These are runs of 8 systems, one row a step. Runs of the same system follow the same rule from any start.
Q423, path 1:
[[  3  11  10   6  31 -30   8   5   4  -9  13  11   6  -2  -7  23  12 -48]
 [ -8   9 -20 -29  -5   2  -2 -24  10 -11  23   8 -40  14  -5 -12  31 -11]
 [ 11  23  -3 -18  12  -9  21  18 -14 -25   5  32  -6 -36   6 -17 -17 -10]
 [-14  -4  21 -17  20  10  35 -12  15   2  41  -7 -10  13 -17  -7  -6  17]
 [ 23   7 -19  -9  18  12   8   1  40 -10 -27  23   5 -20 -15 -21   1  18]
 [-27  15  27  18  29  -9  20 -16  12  11   7  -1  19  -3 -20 -13 -10 -33]
 [  4  -3 -15  16  16  11  -9 -18  27 -12   5  20 -21  17  11 -33  39  10]
 [ -3  11   6   7  33 -30  15  23  -1 -23   5  30  11 -22 -10  15  11 -30]]
Q543, path 2 (8 x 18):
[[ -4  21 -22 -27 -17   0   3  13 -21 -24  -9  21 -18 -30  -1 -22 -17   8]
 [ -5  13  20  -2  29  -4  36   4  -2 -11  25  -7   2  -3 -17 -10 -41   9]
 [ 29  -2 -20 -12  18  15   7  -4  45  -4 -16   2  -5   3 -17  -7  -3  30]
 [-10  18   6  17  19 -10   2  -8  20   8 -33  14  27 -21 -19 -13  -1 -31]
 [-18   0  -2  27  15   7  -4 -17   8 -14  11  16 -15  13  10 -44  25  12]
 [ 13   3 -13  10  20 -21   0  34  -9 -36  -6  32   0 -19   5  11   9   3]
 [-24  14  -9  -7  23 -22   9 -12   8 -18  22  -8 -21  19 -36   8   3 -16]
 [ 26  27 -34 -17  -6   6  -7  -8   6 -18 -16   9 -26 -12   4 -28 -16  -1]]
Q90, path 3:
[[-41 -21  19  30  -4   2  -2  16 -21  -1  -4   3  23   0  -1  -5  10  25]
 [ -7 -10 -22  20   1 -14 -24  16  -8 -17 -13 -17  -4  22 -15  25   1  24]
 [ 20  17 -16  10   4 -21 -20  -5  -7  -7  -3 -17 -14  15   1  20 -11 -35]
 [ 20   2   3 -16  -8   2   0 -15  -2   6  26   6 -19   7  28   3  20 -29]
 [ -5  -5  10 -33 -24  10  13  11 -16   9   6  19   5 -27  12   3   7  -2]
 [-30  -5   9 -11 -19  13  10  -1 -15   9   4 -16   4   0 -14  -6 -18  24]
 [ 15  -4  -5  19  -5  10 -13   3  -2   4 -15 -22   6  12   7  -4 -28  26]
 [ 14  -7  12  24   9  -6  -8  -3   7  16  -7 -14  18  11   7  18   0 -18]]
Q161, path 4, 8 rows:
[[  0   0 -13 -23 -22   6  -7   2 -10  -4   1  17 -16 -10  12  -3  23  -2]
 [-15   5  11 -12  -7  -3  15  12 -27  -5  15  -1  -1 -13  -1  -1 -23   2]
 [  8  -8  -5  -8  -3  13   4  -2   7   3   4 -19  -8  17  -5   2 -14  31]
 [ 18   3   4   5  -1   1  -3   5   7  14 -24  -6  20 -11   2   8 -17  -7]
 [-16  -5  13   9  -5   7  -3 -22   8  20   3  -7   3  13   2 -11  14 -11]
 [  0  -6  -6   9 -12   5 -12  11 -11  -6 -11  19   1 -11  19 -10  19   8]
 [-23  -7  13   5   0 -13   5  11 -20  -4  14  -6   6   5  -6  18  -1  -2]
 [ 10  -2 -22 -10 -14   3 -15   0  -1  -4  -4 -14 -18  13  -2  11   1  13]]
Q161, path 5 (8 x 18):
[[-27   4   7   7   0  -6  -2  -5   8  15 -27  -1  26 -13 -24   1   1 -19]
 [-15   4  -9  26  -5   3 -21 -16  -7  -7  -2  -2 -16  18  11 -30  12   2]
 [ 17 -10   7  17  13 -13   0  25 -18 -17  11  14   4  -3  25  15   7   0]
 [-11 -10  -3 -24  -1  -8   5  -1   7   3  13  -9  -7  12 -23  35  18  -5]
 [ 10  23 -25 -21 -19   0 -10  -7  -4  -5 -18  -1 -17 -13  -3 -12 -16 -10]
 [  5   6  25   6  10   7  21  -9 -10   4  27  -5   0   2  17 -20 -25  -4]
 [ 14 -24   1 -10   3  18   9   6  25   6  -2   8   9   2   1   7  19  32]
 [-24   7   1   3  -2 -10  -3   6   0   7 -30   0  23 -20 -26   7  -8 -15]]
Q245, path 6, 8 rows:
[[ -2   3  -7  18  23  -7  -5 -10  19  -5  -3 -13  -4  21 -19   1   0   3]
 [ 23  11 -12   5  12  -6  -9  -8  16  -5  -9  12  -7  -1   7  -6  11 -22]
 [-12   3  10  -6   9  -5  11  -7   1  -2  18  17  -4  -5   2  -5  20 -21]
 [ -8   2 -13 -16  -2   3   6   6   0 -17   6  16 -15 -10  -6 -12   9  17]
 [ -6  14   0  -2  14 -11  13   9  -3 -14   1   0   1  -9 -18  -2 -25   0]
 [ 11   4  -4   3  18   6   8 -13  23   0   6 -10  -9  15 -10 -11  -9  10]
 [ 16   6  -2  -2  13  -1   5  -1  20   2 -14  16  10 -14   0  -5   4 -15]
 [-25   2   7   3  10   0   7 -11  10   1   5  11   1   0 -10 -15  20  -8]]
Q30, path 7, 8 rows:
[[ -8   8 -10  -1  24  -9  13  10  12 -14 -11 -21   5   4 -46   9 -40  27]
 [ 24  21 -10  13  22  -2  -6 -29  34   9 -14 -21  -3  17 -15  -9 -21 -20]
 [ 29   3   4  13  25   3   4 -12  29   1   3  27   0  -2  23 -19  26 -25]
 [-29  -8   4   1  16  -6  11   7   7 -16  13  34   0  -9  -9  -8  45   0]
 [-34  12 -22   0   5 -12  -4   6 -11 -32  -3   6 -19   0 -28 -14  -1  17]
 [ 10  23 -10   8  23 -15   5  -2  -6 -22  14 -16 -18  11 -10  -6 -39  -4]
 [ 34   5  -2 -14  30   0  17 -11  34  -2  20  -2 -10  10  -5   9  -1  -8]
 [ -3   9  -4 -21  14   0  15 -10  30   2  -9  26   4 -21 -18  -9  21 -17]]
Q255, path 8:
[[ -9 -15  13  59   8   7 -16   7  -6  -1 -16   3  21   8  22 -27   4  25]
 [ -8 -21   2  37  19 -24 -18  22  -4 -14  -1   6  11  15   2  31  35  -2]
 [-18   5 -26  -6 -11 -23 -26  -3  -7  -8  -8  -5 -17  13 -20  31  27 -30]
 [  5  23 -13 -19 -27  -5 -14 -14 -27  -3  10  -9 -29   2  14  -3 -11 -32]
 [ 25  -3  17 -30 -13  11  21   3 -17   7  35  -1 -11  -6  28   7 -14   0]
 [  6 -16  10 -33 -10  19  22  13  12  15  -4  -2  19 -15 -13  16 -12  28]
 [-18   0   3  12  -7  13  -2  -7   9  15 -30 -19  20  -2 -21 -16 -26  23]
 [  9  -5   9  49   9   3 -16  -3   1   5  -9 -10  12  18  21 -16  -7   8]]
Q37, path 9 (8 x 18):
[[ 25 -15  30  32  19   7   6  -4  -2   7  35  -6   3  23  40  -5   1   0]
 [  2 -28  -6 -15  -9  -1  -5  22  13   4 -16  24  17 -13  -1  34  48   9]
 [-49  19  -5 -10 -25 -10 -11 -16 -20   9 -13 -14  -4  -5 -29  -3  -7 -29]
 [ 25   9 -10  10 -10  13 -10  -5 -21 -13  15 -13 -29  14  34 -28 -30  22]
 [ 28 -21  25   0  19  -9  20  34  -2   0  12   8  28 -11  13  41  -5   4]
 [-25 -14  -3 -27 -18  11  -5 -22  28  30 -13 -16   5  12 -35  19  26  -1]
 [  3  29 -17   7 -23   6 -20 -11 -15   2 -35   4  -4 -21  14 -41 -25 -16]
 [  2 -14  36  34  15   2  14   9 -25  -2  40  -5   7  16  35  -5 -12  12]]
Q543, path 10 (8 x 18):
[[-29  -2  -2 -10  -8 -16  -4  -1 -10   2   5 -13  -4  10 -24  27  10 -16]
 [  7  11 -17  -7 -25   9 -16 -10 -16   0  -5 -14 -20   6  12 -14 -18   3]
 [ 22  -3  24   0   6   0  18   8  -9   9  18  -3  12  -8  22   8 -21 -10]
 [ -1 -21   3 -20  -4  14   8  -6  24  15   6  -4   1  10 -11  15  23  17]
 [-16   2  -4   1 -23   1 -15   4  -9  13 -35  -2  17 -16  -8   0  -4  -5]
 [-13  -4  19  30   2   3  -3  -8 -17   4  17 -14   0  18  15 -15 -11   6]
 [ 33 -17  -7   1   2  -2  -9  19   4  -5   1   2  -1   7  18  26  13  14]
 [-18   2   4 -12  -6 -14  -3  -7   0  13  -1 -10   5   3 -20  27  10 -32]]
Q245, path 11:
[[  6  16   5  26  23 -15  -1   1  -3 -12   2  14   3  -5  13 -15  -1 -26]
 [ -2 -10   0  -6  16   0   9  -1  15 -12  26  14 -15  13   0   4  34   6]
 [ -1  15 -22 -27   0 -11   2  10   3 -17 -14  17  -9 -21 -20   6   3 -10]
 [-19  19   5  -1  11  -2  14 -18  -3  -6  18 -11 -13   6 -15 -22 -23  -7]
 [ 33   2  -5  -2  17  11  13   3  20 -10   4  12  -5  -5  11 -18  -8  21]
 [ -9   0  13  -5  24  -9  20   4  22   5  -4   9  21 -12 -24  14   6 -15]
 [-19   8 -18   4   1   7  -9 -20  20  -3 -15   4 -12   6 -19 -28  15   8]
 [  6  18   0  22  21 -13   3   9  -8 -21  -4  22   2 -16  11 -21  -9 -13]]
Q255, path 12:
[[ -5   4  17  13 -14   2   0  -2 -45  -7  35   4 -17   4  42 -22  -7  -9]
 [ 23 -25   1 -25   4  -1  14  32  -4 -12  23   7  -2   0   8  40   9  29]
 [-20   7  -7 -27  -9  -3   6   0  10  15 -26 -20  15 -11 -49  25 -21  -3]
 [  5  14  -5  18 -13  19 -16 -32   2  15 -11 -27 -10  18  11 -38 -29   4]
 [ 34 -16  27  27  11   4   3  15  -6   8   9  16  21  -7  46   1   5  -4]
 [-31 -30   9 -11  -2  -1   4  12  10   8   1   9  16   1 -21  32  45   9]
 [-23  17 -35   1 -26  -7 -31   0 -16 -12 -37 -10 -12  -2 -22  -9 -11   6]
 [ 10  13  15  27   4 -10  -3  -5 -31  -4  27 -22 -12  18  28  -7 -33 -20]]
Q90, path 13 (8 x 18):
[[  5  -6  13  19  19 -11   8  21  -3   1 -10 -21  27   2 -17  26 -38  16]
 [ 14  -5 -14   5   7   3 -17 -25  36  15 -10 -24  -7  32 -14  14  14  -6]
 [ 14  15  -6  11  -6  -6 -18  -6  -2   3 -23  21   5 -20  22 -16  13 -39]
 [-34 -11  22   4   2  -3  12  -1 -17  -4  36  15  -5   4  10  -5  29  -5]
 [  1  -9 -21 -20 -15  -1  -2  28 -15 -21  -8   7  -8 -11  -8  15   0  35]
 [ -6  19   3  -2   6 -11   7  -8  -8   3   4 -30   0   7 -22   8 -44 -14]
 [ 37  -5  -4   1   0  20  -4 -20  22  11   9  -9 -15  20  24 -12   4   8]
 [  6  -3  20   0  -1  -2   8  12   0  16 -14  20  31 -30  10   9   6 -22]]
Q423, path 14 (8 x 18):
[[ 11  -3  22 -44   9  13  39 -12  26  17  29   9   1  -9  -6   5   8 -15]
 [-20  10  -7 -24  -4  19  15 -11  22   2 -19  29   2 -30 -20 -38  12  10]
 [-31  11  19  32  32  -3  20   1  -2 -12   4  12  14  -9 -13 -38 -17   8]
 [ 10 -11  -4  27  41  -1   4  -6  36 -16  11   5  -7  28  -5  -6  23  19]
 [ 12  14 -13  -2  31 -25   0  -1  28 -10 -14  16   3  -8 -21  19  19 -40]
 [-20  24  -5 -12   3  -8   4 -32   0  -7  24   5 -30   9  -6 -24  15 -40]
 [ 16   9  -4  -9  15   2  18  10  -5 -29  22  38 -19 -18  24 -29   7   4]
 [-11  -4  16 -25  29  -5  41   9  15  -9  31  12   4  -6 -27  13   2   9]]
Q37, path 15, 8 rows:
[[ 27 -11  15  16  26  -7  14  28   5  -6  -2   9  24  -9   9  18 -11  11]
 [-21 -14   2  -3   2   2  -3 -17  27  19  -5 -12   7  18 -28  17  29  -6]
 [  2  23 -23   5 -16   1 -22 -11  -4  -5 -29  11 -11 -12   8 -29   1 -18]
 [ -4   0  25  20  13  -8  13   6 -27 -10  36   3  -3   6  25  -7  -9  -8]
 [  9 -24 -13 -19  -1   2   1  18  12 -10   7   5  -6   6  -8  30  27  31]
 [-15  22  -9 -18  -4 -15  -1  -4   1   6 -23  -8   6 -15 -33  12 -18 -30]
 [ 12  11   2   5  -2  18   1 -28   3   6  18 -14 -20  18  19 -35 -18   3]
 [ 26 -15  13   7  15   0  12  29   2  -8  -2  28  22 -23  21   7   6  14]]
Q30, path 16 (8 x 18):
[[  3 -13  18  20  32  -7  12   2  15  -2  21  -4   9  19  -2  14   9   1]
 [  1  -1 -28 -10   3  -5 -14  -2  25 -10 -22  10  -8   1 -20  11  29   1]
 [-19  26  -2   9   3 -16  -4  -9 -16 -10  -1   8  -8  -9  -2 -18  -6 -36]
 [ 11  -2   0  -5   9   9  10  -5  -3 -16  36   2 -26  17  16 -14   5  18]
 [  8   0  -2 -18  19  -9  20  24  11 -14  -3  12  11 -20 -21  22  -6   8]
 [-26  14  -3  -8   1   1   2 -27  18  13  -5 -16  -4   9 -33 -12  -6 -13]
 [ 27  14 -11  14   9  10  -5  -6   7 -11  -9  12  -9  -8  22 -37 -10   4]
 [ -7 -11  25  17  33  -9  21   8   7  -5  25  10  13   4   1   8  12  -3]]

Name the system that made each run.
path 17, 2 rows:
[[-41   3   6   1   0  12  15  -9 -14 -11  27 -12 -16  14 -16 -30 -19  36]
 [ 33   6 -14   9  25  -4   5  19  13 -19 -15 -10   5  -1 -11   5 -39  33]]
 | Q30
path 18 (2 x 18):
[[  6  32  -6  19   3 -16 -14 -13 -17  -6  -5 -18 -11   6   5 -12 -35 -34]
 [ 32 -12  12   2  12  12  10 -11  12   4  36   5 -14  20  36  -5  17   1]]
 | Q161
path 19, 2 rows:
[[-21  -8  23  -9 -33  10  -1 -13 -28  22  22  -3  -3   2  25  -5  14 -19]
 [ -6 -22   3  -7 -38  14  -8  20 -32   7  -2  -3   5  -6  21   8  -1  33]]
 | Q90
path 20 (2 x 18):
[[  0 -15   6  -6 -22   8  -1  20 -24   1   0   6   5 -12  19   3   0  20]
 [-17  -8   9  -2 -11  -2   0   5 -14  11   0 -24  11   8 -14  21 -17   8]]
 | Q90
path 21 (2 x 18):
[[-26  -3  -4  21  -2  -1 -14  -1  -4  -8 -14  27   2  -8   8 -24  37  -5]
 [-31   4  -8  18   5 -21 -10  10 -28 -28  12   6 -15   8  -2  -1   9  -1]]
 | Q37
path 22, 2 rows:
[[ 36  -3 -15   2  20  12   2 -13  20 -17  28  -3 -34  31  18 -16   5  24]
 [ 27   2  11 -18  25 -11  25  23  21   0 -11  26  28 -34  -8  25  -1 -19]]
 | Q161
path 23:
[[ 21   1   1  12  30  -2  19  14  -1 -25  26  -4 -10  11   7  -6 -27  31]
 [ 26  -3  -5 -17  24  -6  13   2  38   4  -4  -6   9   2 -25  32   1  -5]]
 | Q245
path 24:
[[ 16  -6   3 -13  -9  12  -3 -16  14  18   6  -1  -6   8  14   2  18 -13]
 [-11  -6  10 -11 -21   6   1   6 -13  11  -6  14  12 -19  10   1  12  -8]]
 | Q543
path 25:
[[-13  -3  17  11   0 -12  -3   3 -13   8   5   2  13  -1   7  14  12 -29]
 [-11 -12 -13 -13 -21   3 -12   0  -8  -4   6   2 -17  10   3   7  25  12]]
 | Q90
path 26, 2 rows:
[[ 13 -11  20   4  32  -6  32  24  -5 -20  36   6   2   2   5  13 -14  23]
 [ 11  -6 -16 -31  12   8  11  -8  45   5  -9  -7  -3   6 -37  18   9  14]]
 | Q423
path 27, 2 rows:
[[  3   6 -14  -3  27 -10   2 -12  36  -7  -5   7  -6   6 -25   6  20 -14]
 [ -3  22  -9  -3  14  -4   4 -19  14 -10   3  20 -17  -6  -3 -27  12 -27]]
 | Q37
path 28 (2 x 18):
[[ -2  21 -32   5   7 -15 -10  12 -14 -36 -13  15 -20 -11  -6 -16  -9   6]
 [  8  13  10   2  32 -15  23  -1  -3 -18  37  -4 -13  11  -3   2 -19 -10]]
 | Q90
path 29:
[[-10  -5  18  29  12   8   4  -5   8   8  -6  10  17  -2   8 -23   6   6]
 [-10 -12   0  23  17  -9  -7   5  11  -7  -4   8   7   9  -6   7  29   3]]
 | Q423
path 30:
[[ 11  -4 -12  20   8  -6 -13  16   2 -13 -19  10   7  -3   6   2   6  12]
 [-16   1   6  11   9 -15  -4  -6  -2   3   9  -9   0  15 -10  17  11 -23]]
 | Q37
path 31 (2 x 18):
[[-21  11  16   2   1  -5  14   0 -21  -2  13   1   2  -9  -3 -11 -20  -9]
 [ 12  -7  -7  -6   3  14   6  -3  11  -4  10  -9 -12  14  -1  -5  -8  33]]
 | Q30
path 32, 2 rows:
[[-44 -14  18   3   6   7  18   2  -4  -8  23  27  -1  -4  -2 -23  34  16]
 [-10  -3 -26   2   0 -12  -9  32 -14 -34 -17   8  -6  -8 -16   8  -7  37]]
 | Q543
path 33, 2 rows:
[[  4  -8  -1  -9  17 -21  15  40 -22 -37  27  23  -7 -12   2  26   8  13]
 [ -4   7 -17 -42   5  -3  15  -7  15  -7  14 -20 -21  12 -41  22 -16  12]]
 | Q423
path 34, 2 rows:
[[ -7   2  -8  14 -26  -5 -25   8 -29   2 -19 -15   1   2   8   7 -16   1]
 [  9 -10  14  13 -14   2 -10  -4 -19  14  18 -22  -3  20  26  13  -6  -6]]
 | Q161
path 35, 2 rows:
[[ 29  -1  14  27  16   4  -1  -7  13  13  -2 -12  13  11  18  -4 -16  -5]
 [  9 -20   3   7   6   3  -4   0  23  10  -6  12  12   5   7  16  39  -4]]
 | Q30
path 36 (2 x 18):
[[  6   1 -16  10  35   0   6  -7  33 -21   7  -3 -16  22 -23 -10   2  26]
 [ 24  23 -14  -1  30 -17   3  -2  26 -13 -17  17   2 -15 -12   1  -1 -31]]
 | Q245
